Each row is where one point has got to under a steady rotation. How many steps took it there?
The counts run from 0 to 430.
[ 22  44  -2 -38  38   9  18  14   8 -30  54   6 -12  16   0   2  17 -15
  36  -4  32   0   7  -7   0  10 -11 -26 -27   8  32 -22 -18 -13 -18  -8
 -25  37 -17  -2  22  14   5  -1  32  -8  22  19 -23  10  25  12 -30 -27
 -22 -24   7  14  40   6 -19 -23 -20  26   2  29  14  28  22   2  -5 -29
  17  29   0 -21  10  12]
324
[ 19  12   8 -32  25  34  -9  18  32  -9  15  13  -4  27 -11  -8   9 -10
  33  13  -1 -33 -40  21  31 -33  -1 -38 -12   2  22 -20 -14  -1  -7  21
 -39   5 -24  20  24  41  31  -4  29  -7  20 -28 -24  11   1   1  -6 -10
 -15 -17  13   5   7 -11  19 -27  -8  40 -11  14  -8 -20   5   9   7 -40
  43  27  -1   4  23  15]
39
[ 21  55   1 -22  45   0  10 -11   5 -19  60  31 -10  47  15  20  15  -6
  37  -2  21  -2  37  -2 -17  44 -16 -30 -12  15  18 -18   5   0 -15 -13
 -28  15  -4   1   6  13  -2  32  42 -14   7  18  -6   5   0  32 -25 -10
 -13  -7  18  -4  22  21  12 -11 -15  -3  -1  10 -11  21   4  -1 -31  -7
  21  53   4 -29  17  -8]
408
[ 29  36   4 -26  16   3  -4   6   2 -20  54  17   6  32  -5  22  42  -1
  41   0   1 -18   6  18  -4  18 -24 -27 -24 -18  16  -6   4  -1   1 -17
 -33  22  -5  17  27  25  27   5  20 -11  25  22  -6   3 -20  14 -33 -16
   5 -17   0  25  21  34   6 -33 -49 -15  -1  14  -3   6  21  27  -4 -13
  26  57  -3 -25   9 -21]
52
[ -3  20  10 -41  23   2   2  -8  25 -13  47  23  10  19  17   9  29   1
  39 -16  -7  -3  20   5   9 -12 -15 -47  -4  13  41  -7  29 -11  -8   4
 -36   2 -19 -10  22  25  20  25  23 -19  15  29 -25 -10  -8  14 -33 -31
  11 -11  -8  31  11  18  18 -11 -22  14 -45   6 -21  15   0 -13   0  -2
  19  51  10 -22  -6  12]
18
[ 26  46  12 -30  31  -7   5  18   0 -21  52   6  -5  24  -7   4  19 -12
  30   5  19 -21   3   8   7  17 -18 -18 -30  -5  24 -14 -25 -13  -1 -16
 -26  42 -10   8  21  33  12  -7  24  -2  19  19 -21  15  12   1 -28 -31
 -20 -16   4  26  31  11  -8 -27 -39  13  19  40  29  17  20   9   1 -33
  23  27 -19 -14  11  -8]
205
[ 38  52  13 -24  39   2  28 -13   7  -1  68  24  -1  27  -5  10  21  -5
  19 -13  37   0  33 -15 -24  30  -3 -12 -23  24  24 -27   2  -6  -5  -4
 -11  31   1   8  -4  11  -1  14  45 -17  -3   9  -8  -3  28  23 -30 -24
 -22 -25   3   6  22   3  -1  -2 -27  -1   7  16  15   2  24  19 -23   0
  38  21   5 -17   6  10]
168
[ 24  17  -1 -35  26  17 -25   9  16 -15  20  35 -12  48  17  18  10  12
  40  15   2 -14 -20  -4  15   2 -11 -18 -30  15   3 -27  -7  24  10  -4
 -38  28  -1  24   6  42  17   4  24  18  -3 -19  -2  10  -7  34 -26   3
 -11 -11  30   0 -14  24  43  -1  -8  -1   4  -2 -17 -25  10  -9  -2 -13
  58  44 -33 -10   6  12]
190
[ 14  25  11 -27  32  25  -9  16  33  -9  12   5   1  29 -18 -22   0 -11
  27  14   8 -26 -41  26  26 -27   3 -30 -12   6  24 -23 -25 -10 -12  17
 -27   7 -18  24  23  47  24 -19  33  -9  21 -22 -37  14  11  -3  -2 -15
 -17 -25  10  13  18 -21  10 -16 -14  45   2  25   6 -29   7  17  -1 -39
  41  14  -2  11  23  16]
40
[ 23  43   7 -19  24  -1 -17  -1   8 -13  15  -2   6  67   0   0 -19  -2
  29   4  40  26  -3 -18  -2  26  19  -1  -9  18  17 -40  10  17 -16  -1
 -17  20  13   5  -7  41 -15   6  36   1 -15  -5 -32 -10  21  32 -14   0
  -6 -48  29  -4  24   6   6  26   8  27   4 -10   9 -32 -10 -10 -28 -10
  41  31 -15   3  -2  12]
28
[  8  40  -3 -26  26  -5 -25  21   5 -29   8   0 -11  57  16   0 -12  -1
  43   9  36  13 -13  -7  12  18   9 -18 -15  15  26 -34  -9   9 -13  -7
 -32  31  -3  -6   7  49   6   3  31  12  -6   0 -35   8  12  21 -22  -8
   0 -26  30  -3  24  24  10  15  17  35   1   0   0  -1 -16 -36 -15 -26
  26  48 -26  -8   3   9]
185
[  7  32  27 -36  26  -8 -11 -14  22 -17  32  25  -1  50  24  -2   4   4
  26  -4   9   6  19 -11   7   3  -2 -38 -11  30  37 -27  16   1   6  -3
 -23  21 -13 -13   4  34   4  23  33   1  -4  15 -36  -2  17  15 -21 -29
  -6  -7  19  24  -1  15  46  24   5  21 -29   2 -11  -1 -11 -51 -10  -4
  23  41 -24 -16 -11  26]
103
[  4  19  12 -28   3 -15 -11  15  11 -20  33   6  18  35  14   3  26   5
  49  -2 -17  -1   6  12  10  -6  -7 -35  -5  -2  36  -6  21 -10   5   1
 -39  12 -19  -7  32  46  23  11  10 -28  10  24 -41  -2 -17  -1 -25 -33
  27 -16   1  40  14  30  18  -7 -32  18 -30   3 -11   0  -5 -16   4 -21
  25  59  -6 -14 -11 -12]
138
[  6  33   4 -19  14   4  -7  40  -8 -17  16  -3 -13  52  32  -3   5 -13
  43  18  25  10  -6 -11   8   5  15  -9  -9  17  23 -27  -1  12 -12   1
 -31  32 -15  -3  14  43 -13   7  17  -6 -10  -7 -49   3  21   6 -24 -15
   5 -30  30 -13   9   5  -1  13   8  49  -9  -1  11  -6 -13 -34 -15 -32
  41  44 -27  16   3   6]
304
[  1  32  15 -24 -10  -9  -2   9  15  -7  13  -6  20  47   5 -17  16  -7
  46   7   8   4  -7   6  14  -8   4 -21  11  -8  39  -6  38  -6  -8   4
 -31  -1 -18   5  26  55  -3   4   9 -27   4   0 -61 -19  -9  -5 -12 -14
  35 -31  -4  22  25   8   3  11 -21  38 -36 -11   2 -23 -11  -6  -9 -20
  37  57   7   9  -7   1]
298
[ -5  20  14 -39   6  12  -6  15  19 -11  24  17  -4  34  35  -5  21  -1
  40  16   8 -17   3  -6  25 -27  -3 -29 -11  17  24 -13  18   7  14   5
 -30  18 -14   7  26  51 -13  13  12  -5  -1  -7 -50  -6  18   4  -9 -17
   0  -1  26   5 -10   2  33  17   2  38 -29  -2  -5  -7 -12 -44  -4 -18
  51  56 -32  14 -14  18]
382
[ 39  11   2 -13  35  20 -20   9  17   7  17   3   1  58 -24   2 -13  -6
  31  -9   9   6 -30  12  -1   2  23  -5 -11  12  19 -48  -7  11 -12  24
 -38   8   3  18  -3  41  20  -1  39  -9 -15 -29 -18   6   3  25 -24  -2
  -5 -47  15  -6  14   4  24  -2 -15  19  17 -10   7 -56  -5  23 -10 -18
  57  18   7   9  25   3]
114
[ 23  -5   5 -37  23  15   2  40  13 -10  40   4   2  10  -1  -4  24  -8
  36   1  -2 -14 -37   5  18 -29   6 -23 -31  16  37 -18 -19  -3   3   8
 -37  33 -19  12  27  39  21 -14   8 -14   4 -11 -37   4  17  -4 -29 -33
  -2 -32   9  11   1  -3   0 -21 -26  41  -9  16  25 -10  19   4  17 -28
  51  19 -14  12   9  19]
0
[ 31  29  14 -18  34  -5 -19   7   5   2  31  20  -8  57  -1   3 -11   0
  23   2  14   0  -3  -5  -6  24  17  -2 -19  35  20 -50 -28  11  16   3
 -16  37   8   6 -12  47   6   6  36   9 -22 -22 -29   2  31  19 -16 -17
 -20 -21  30  -3   5   9  36  15   1  14  22   3  21 -26  -6 -17 -13 -13
  53  22 -30   7  13   4]
426
[ 30  20  10  -1  27   8   6  15  -5   5  37  21  -7  56  27  11   6   4
  37  11  10   0  10 -13 -13  23  15   7 -11  35   8 -34  -4  24   5   3
 -29  22   2  15  -2  32 -18  25  24 -10 -35 -28 -29  -7  18  22 -18  -3
  -3 -12  37 -26  -9   7  26  18  -5  14   3 -16   7 -27  -6  -9 -30   0
  72  47 -18  15  15   6]
149
[ 32  10 -13 -15  34  34   9  43  -1  -9  27  19 -22  39  22  17  13  -7
  38  16  22  -5  -7  -1   2   0   6  -5 -25  20   2 -27 -10  23 -21  11
 -43  27 -13  23   9  28  -4  16  16  -6  -3 -33 -20   4   9  28 -30  10
 -15 -20  34 -36  -5  -1   7  -9   2  27   6  -5  -3 -14   6  -1 -22 -18
  64  45 -12  10  22   5]
389
[ 24  14  14 -23   5   2  -7   9  10  -2  36  29   0  49  22  15  21  14
  32  12  -1  -8   1 -11   6   1  -2  -3 -24  21   3 -18  11  29  26  -7
 -32  28   2  25   3  41  -4  16  17   7 -20 -20 -16 -10   6  23 -30   1
  -2 -13  28  -2 -20  21  45  16 -14   0  -8  -9  -2 -37   7 -11  -7   9
  67  50 -37  11  -6  11]
70
[ 36  -7  -6 -22  15  15 -10  37   5  -3  31   0  11  36   2   8  11   2
  34  -5  12  16 -33  -6   2  -6  18   5 -32  15  23 -28  -7  21   0   4
 -45  35   2  21   3  44  18 -12  13  -8 -16 -17 -21 -17   2  20 -53  -8
   8 -52  16  -5   4  14   8  -8 -25  28  -1 -14  13 -42  16  18   8  -8
  74  24 -12  12  12   9]
153
[ 24   3  -8 -32  22  17 -28  29  16 -17   8   8  -1  50   2  16  -5  11
  36 -10  11  16 -41  -2  11   2  10 -16 -28   8  24 -29  -3  28 -15   2
 -48  25   4  14   5  48  35  -7  27   8   2 -13  -8   3 -12  31 -40  -3
   2 -45  20  -1   8  27  19  -6 -10  19   4 -13 -14 -35   7   1   8 -18
  49  28 -12  -9  10   7]
33
[ 41   5  10   1  41  17   8   0  14  17  39  24   1  44 -11   4   5   0
  33  -7 -10 -23  -9  23  -7   6   3 -14 -14  27  13 -42 -17   4   7  32
 -30   6  -1  15   7  25  22   9  34 -25 -12 -39 -13  19  -1   9 -13  -5
 -12 -24  20  -8  -7  -5  30 -23 -32  15  12   1   3 -33   1  33 -19 -12
  61  22  12   5  37  -5]
354
[ 18  11   3 -21  37  31  15  21  25  -5  36  -1   1  17 -17 -11  15 -16
  30   2  18 -16 -24   9   7 -21  10 -26 -11  10  31 -23 -14 -21 -25  27
 -34   6 -14  19  22  28  13  -8  32 -29  15 -19 -36  -4  15  -1 -21  -8
  -9 -40   3   0  28 -27 -10 -25 -21  57  -7  16  12  -5   8  33  -5 -33
  40   8  30  10  24  20]
318
[ 23  16  15 -31  22  -6  10 -19  21   4  61  24  18  29  -7   3  28   0
  26 -29  -1  12  24  -3 -17   6  -3 -27 -13  24  45 -24  25 -14   0   7
 -22   7 -11  -9   1  19  22  23  34 -33   0  22 -26 -15  -2  14 -42 -30
   8 -32 -15  29  21  14  16  -3 -44   2 -27  -3  -6  -7  15  14  -8  17
  30  30  25 -18  -4  16]
16
[  5  31  22 -35  25 -19 -16 -15  24 -11  29  -1  11  49  -3  -9  -8   0
  29 -21  18  20  13 -11   0   7  10 -30  -1  32  55 -39  18 -15  -6   3
 -16  19  -3 -21  -1  41  14   5  35 -10  -1  30 -48  -7  11  14 -30 -37
   8 -34   0  29  27  21  19  22  -9  36 -19  -2  11 -11  -9 -25  -4  -9
  17  26  -3  -5  -8  18]
101
[ 20  33  14 -37  14   4   1 -35  25  -4  47  17  29  39 -22   7  22   4
  27 -16  16  11  15  -9   0   3 -14 -30 -12   5  35 -19  40 -14  -7  -2
 -24   1   2  10   3  29  18  12  33 -15   5  21 -19 -21 -11  18 -29 -15
  12 -43 -16  36  22  13  20   6 -31   3 -24  -5  -5 -26  18  23 -10  11
  34  29  17 -19 -10  14]
174
[  2  28  22 -27   7  -4 -28 -12  35  -6   1  -7  22  59 -11 -11  -8  -1
  30   3  10   9 -21   6  20 -10  11 -33   6   5  40 -29  23  -5  -2  10
 -24  -5  -6   5  11  60  13  -2  32  -7   0 -10 -48  -9  -6   4   1 -18
  14 -39  -3  32  25   9  31  17 -10  40 -18  -5  -2 -38 -13  -6  -7 -18
  34  40   0   4  -2  11]
418
[ 34  49   9 -21  30  15  32  -2   9  -9  53   7   0  30 -15  -4  25 -15
  21  16  43 -13  13  -4 -11  17  -4 -10 -19   5  11 -21   0  -9 -15  -1
  -8  17   1  29   4  18 -27   0  32 -17   7  -9 -26 -13  26  10 -13  -4
 -20 -37   3   4  35 -25 -23 -10 -24  19   2  23  27  -5  24  41 -27 -13
  51  26   9   4  17   5]
8
